(in the rows, 128 means zero)
Each path below is one point turned by a fixed rotation once a step. After each direction that follows a path, write how fast that rotation turns it, in deg/step (0 if it stays still).
Each turn is a multiple of 5 degrees from 10 to 175, or 0.
Each row of a path follows its step; steps can be skipped.

step 0: [129 137 128 130 129 121 125 119 130 128 128 134 126 124 125 125 126 129
 126 127 127 138 124 132 127 137 127 122 137 119 125 130 125 127 124 134
 143 132 125 122 120 128 127 123 128 123 118]
step 1: [124 126 123 121 132 137 127 125 126 128 127 126 126 126 131 126 125 123
 131 124 121 135 123 132 116 128 129 128 125 123 126 127 137 129 125 132
 135 142 122 123 128 122 134 136 126 120 118]
step 3: [129 120 125 131 130 134 125 129 129 123 133 137 122 129 124 125 133 134
 127 123 137 134 118 134 133 130 137 121 126 115 117 126 123 136 125 130
 129 126 134 130 124 131 130 123 129 127 129]
step 5: [128 124 119 127 132 124 127 134 124 118 136 123 123 125 127 122 125 123
 117 128 132 137 129 132 127 135 123 132 128 127 133 125 121 121 131 124
 134 131 118 127 123 123 132 128 130 130 136]
step 7: [132 127 116 123 132 130 132 117 127 128 127 130 128 118 133 124 128 126
 130 127 125 134 130 134 122 127 141 126 126 127 129 126 134 136 122 123
 138 137 124 130 130 131 125 136 124 129 123]
step 8: [136 130 118 130 126 128 140 132 126 125 131 129 127 123 135 123 128 128
 120 115 126 131 135 129 121 128 134 126 132 119 123 127 120 127 121 131
 126 129 127 123 137 123 133 133 131 127 128]
step 9: [123 129 128 129 126 133 134 129 128 130 137 129 119 125 126 132 127 129
 124 119 132 137 125 135 131 133 139 122 125 124 121 123 125 129 124 141
 128 123 132 123 122 123 135 122 125 133 127]
step 10: [122 130 130 119 124 134 135 133 129 120 134 125 125 132 135 125 131 121
 133 124 124 136 119 132 128 133 136 129 124 128 129 122 126 127 126 126
 138 140 136 131 124 135 129 122 125 132 128]
step 13: [137 126 127 117 135 128 129 123 127 128 133 133 131 127 132 120 122 125
 129 124 121 133 122 132 123 134 137 119 129 126 128 130 136 132 134 127
 132 136 123 129 124 124 134 133 116 124 125]
step 14: [132 115 123 125 125 131 136 138 122 123 123 133 123 126 131 127 131 125
 124 117 126 127 126 130 123 128 137 127 127 120 125 127 120 129 135 126
 125 132 119 123 132 124 130 136 124 126 130]
[131 130 130 125 127 127 124 126 129 126 128 129 127 127 128 129 128 127
 129 128 128 128 124 127 128 127 132 128 126 129 128 131 128 129 128 128
 130 128 131 129 128 128 128 126 127 128 126] -> 115
[128 128 128 129 127 126 128 129 131 128 124 130 125 127 126 129 130 128
 126 127 129 126 127 131 130 129 126 129 129 124 127 130 127 128 128 130
 127 127 127 127 128 125 127 126 128 128 127] -> 125
[124 127 128 127 130 128 127 127 128 127 129 127 128 127 128 127 126 129
 128 130 127 126 128 129 127 129 125 132 129 128 132 128 127 128 127 128
 133 126 129 125 128 128 125 128 128 127 126] -> 65
[130 128 129 127 127 129 129 128 128 127 131 129 127 126 128 128 129 128
 126 129 130 128 131 126 125 129 126 129 125 129 126 128 126 129 131 133
 128 127 127 128 129 128 127 127 131 127 130] -> 115
[128 132 128 129 131 128 125 128 129 127 131 126 130 127 128 127 125 127
 127 125 127 128 129 128 129 127 127 129 130 127 126 130 129 126 127 130
 128 127 126 127 128 125 132 127 128 127 128] -> 90

step 0: [134 132 133 125 132 126 126 125 121 121 128 130 142 129 116 131 124 126
 134 126 131 127 125 128 138 128 134 129 124 137 128 121 123 121 131 126
 130 122 132 124 136 136 127 124 133 139 129]
step 1: [139 124 137 123 137 121 126 136 123 119 132 132 135 137 123 128 123 126
 120 136 126 125 126 133 121 127 133 127 128 131 130 130 127 128 128 134
 126 127 132 125 128 135 127 124 137 131 139]
step 3: [133 128 141 121 136 122 119 128 127 128 127 127 136 122 132 123 123 117
 129 131 132 122 127 130 126 130 130 124 118 120 131 126 126 134 132 130
 131 122 134 116 126 129 126 128 122 126 136]
step 4: [133 129 126 126 135 126 126 132 133 120 127 122 135 129 138 125 130 125
 127 125 130 133 123 134 132 122 128 123 125 127 131 131 142 122 130 121
 126 127 134 112 128 132 131 124 122 127 138]
step 6: [135 131 134 125 128 130 127 125 123 119 125 118 130 129 125 130 132 135
 118 131 135 134 113 126 128 130 132 126 131 123 129 127 125 123 140 125
 131 127 135 118 122 128 131 125 131 133 135]
step 11: [134 125 127 124 133 130 121 124 119 122 126 128 133 129 132 128 124 132
 122 129 130 128 127 131 143 134 133 126 132 135 134 128 126 136 134 133
 124 116 134 116 133 133 129 126 123 126 126]
step 12: [134 122 137 126 142 125 130 130 124 118 124 126 127 132 132 123 124 122
 130 126 128 123 131 124 132 134 126 126 126 131 128 132 121 128 136 128
 124 130 138 121 118 137 133 121 121 128 132]
step 14: [129 126 131 123 132 117 123 121 129 121 129 127 128 124 122 121 125 127
 123 130 134 136 132 133 127 132 132 133 119 127 122 124 124 132 135 121
 120 123 123 119 119 131 133 119 127 129 137]
step 15: [131 128 128 131 131 133 127 130 127 126 135 120 133 130 118 137 131 121
 120 132 137 135 126 122 128 127 131 130 117 124 128 133 132 121 131 125
 125 122 130 115 120 131 136 124 124 135 132]
step 16: [126 136 136 129 123 130 126 127 120 128 141 129 142 129 125 122 128 125
 125 126 129 136 131 132 128 134 129 130 125 136 130 123 126 123 129 130
 119 120 134 116 123 130 131 128 131 126 134]
[126 128 128 131 127 128 131 129 126 128 131 127 130 126 127 128 131 130
 128 128 128 130 127 127 127 128 130 131 130 126 129 125 125 125 126 126
 128 127 127 128 128 129 128 130 128 129 129] -> 40
[124 127 130 128 129 129 125 131 129 130 129 126 128 127 126 128 129 129
 127 128 127 129 127 132 127 128 126 127 127 127 127 127 129 127 130 125
 128 130 130 126 127 126 130 128 128 126 126] -> 35
[128 128 126 126 128 127 127 127 130 129 126 127 128 125 126 126 128 129
 126 130 127 126 127 127 124 128 130 127 132 131 128 128 129 130 127 126
 127 128 128 129 125 129 129 129 131 130 128] -> 90
[127 127 128 128 128 127 127 129 131 127 129 127 128 131 124 128 127 129
 128 128 131 128 128 131 126 128 129 132 127 128 125 130 127 128 128 130
 129 126 126 130 127 128 125 126 128 130 128] -> 55
[127 129 126 125 128 129 127 128 127 129 127 126 129 129 128 127 130 127
 129 127 128 128 128 129 128 127 126 128 129 128 132 124 131 126 127 132
 127 126 125 128 126 128 129 125 127 130 127] -> 65

step 0: [130 130 120 130 135 112 137 124 122 124 125 126 125 123 135 127 133 129
 130 131 130 131 130 135 129 129 123 126 134 121 134 126 130 122 119 134
 130 129 138 131 128 129 134 127 130 126 117]
step 3: [134 129 127 128 129 125 133 126 130 126 126 112 131 121 118 127 134 132
 132 130 132 124 134 128 126 130 127 135 141 121 130 124 128 130 124 127
 124 119 126 121 124 125 136 128 128 133 117]
step 4: [129 129 123 125 133 132 129 127 133 117 126 126 130 126 123 131 130 122
 135 129 134 129 134 133 132 116 130 139 141 127 130 128 131 127 119 126
 118 130 128 123 133 130 125 130 135 135 121]
step 6: [122 137 124 132 136 117 123 127 131 118 130 127 133 130 123 136 133 125
 130 133 132 130 128 138 135 124 122 126 136 127 130 121 121 128 121 130
 127 127 134 121 132 133 133 130 125 132 123]
step 7: [125 129 124 124 131 122 127 123 128 122 131 128 134 127 133 126 143 130
 131 127 131 130 130 145 125 133 130 132 131 131 124 134 125 123 122 136
 116 129 135 123 129 132 127 133 122 127 122]
step 9: [130 127 126 123 129 126 125 125 140 128 127 119 128 134 130 129 131 128
 127 126 130 127 138 134 127 121 131 138 137 129 119 130 132 127 118 135
 121 123 135 126 134 127 134 131 134 131 117]
step 12: [123 133 131 124 128 122 124 131 132 117 126 132 137 128 125 123 137 124
 127 125 130 125 134 139 135 133 127 134 135 129 128 128 117 126 126 134
 116 128 128 121 125 126 120 130 134 126 123]
step 14: [134 138 129 130 130 129 124 126 136 126 135 123 131 130 121 128 131 134
 124 126 129 123 132 136 132 125 129 133 135 140 122 131 120 131 122 136
 123 120 127 121 131 133 133 134 134 126 121]
step 15: [127 129 127 128 133 130 124 129 137 128 129 118 129 117 131 128 136 125
 130 126 130 125 130 138 138 119 131 130 126 132 120 133 128 132 120 135
 122 136 129 127 128 137 130 122 132 120 122]
step 16: [133 141 126 133 136 122 122 125 145 131 130 123 135 124 131 121 126 128
 131 129 126 131 130 134 125 125 129 126 126 127 126 126 124 131 127 131
 128 129 135 126 127 129 136 125 132 123 113]
[128 129 127 127 127 126 126 129 126 127 127 128 130 130 129 127 130 132
 127 128 127 127 127 128 129 129 128 129 129 127 127 131 127 128 128 127
 127 125 126 128 127 127 127 130 123 127 130] -> 65
[129 131 130 129 129 127 128 127 127 129 131 128 127 129 126 128 127 129
 130 127 129 126 128 126 129 129 126 128 128 127 127 127 126 128 126 126
 132 124 131 130 127 128 128 128 128 129 126] -> 135
[128 129 130 129 125 127 125 127 128 129 127 129 131 127 128 126 125 127
 128 127 128 126 130 128 130 128 132 124 126 130 127 130 128 127 127 128
 129 127 126 128 129 129 128 126 129 126 128] -> 10

step 0: [125 132 128 132 132 144 134 136 127 126 131 133 124 135 133 132 134 120
 127 131 125 124 122 134 128 127 122 129 128 131 121 118 132 129 132 130
 142 121 123 132 130 124 140 125 130 125 125]
step 2: [128 123 135 128 131 119 122 129 129 129 132 126 131 125 129 119 127 128
 121 117 128 133 121 118 124 125 125 131 120 134 142 128 126 130 124 119
 132 121 132 124 138 134 118 126 129 126 125]
step 5: [128 119 129 123 120 120 135 127 133 128 129 131 129 134 137 137 122 126
 129 122 127 130 134 134 126 127 120 138 124 132 132 123 134 136 128 124
 132 138 125 132 140 121 125 125 133 122 128]
step 7: [120 131 123 134 127 122 123 127 131 136 115 131 128 121 116 125 133 118
 123 122 134 129 130 127 129 119 125 127 126 125 127 136 122 123 125 126
 123 130 128 119 124 128 127 122 126 136 138]
step 8: [124 132 122 119 130 129 132 119 135 126 125 136 127 137 135 137 128 126
 124 127 130 134 135 127 129 137 125 124 124 133 120 119 121 119 124 132
 132 129 121 127 130 134 127 136 124 121 119]
step 10: [129 123 121 141 132 125 124 129 130 122 131 123 139 125 131 123 125 117
 124 129 120 124 133 127 137 116 118 123 130 132 130 129 126 136 125 126
 135 127 136 129 125 124 127 127 137 131 129]
step 11: [126 126 132 127 128 131 123 117 130 133 128 124 124 125 125 129 129 130
 128 126 121 135 138 117 125 143 125 122 127 118 128 138 126 129 132 133
 136 118 125 126 130 133 126 120 124 121 127]
step 13: [122 122 132 133 123 130 127 130 123 124 132 133 131 135 131 128 125 125
 120 144 134 131 128 136 132 124 123 132 128 128 128 131 134 136 118 130
 129 126 119 130 130 128 130 146 132 126 131]
step 14: [124 127 130 127 127 127 126 129 130 124 138 115 125 128 133 138 125 131
 135 126 128 125 131 119 119 134 135 132 131 132 139 135 124 127 135 117
 132 126 135 135 124 125 123 133 132 126 129]
step 16: [122 125 122 131 122 129 120 125 135 136 129 133 126 134 131 122 125 133
 125 135 129 130 127 130 144 130 136 133 129 126 130 123 129 122 130 129
 130 129 116 126 125 136 137 123 118 128 134]
[129 130 128 129 129 131 128 129 129 131 127 131 131 131 128 127 128 128
 128 129 128 127 131 129 126 130 130 130 126 126 126 126 130 124 127 128
 129 130 126 126 128 127 129 127 128 128 128] -> 90
[130 129 129 129 127 128 131 127 129 127 131 133 126 129 128 130 129 127
 126 129 128 131 126 128 127 126 131 125 128 128 128 128 128 129 130 129
 129 130 125 128 126 127 128 129 126 128 129] -> 85
[127 128 129 130 129 129 128 127 125 127 130 126 127 129 129 128 126 128
 127 129 128 128 128 129 126 130 131 127 127 129 132 128 129 128 126 130
 131 126 130 127 127 129 132 129 128 129 131] -> 25
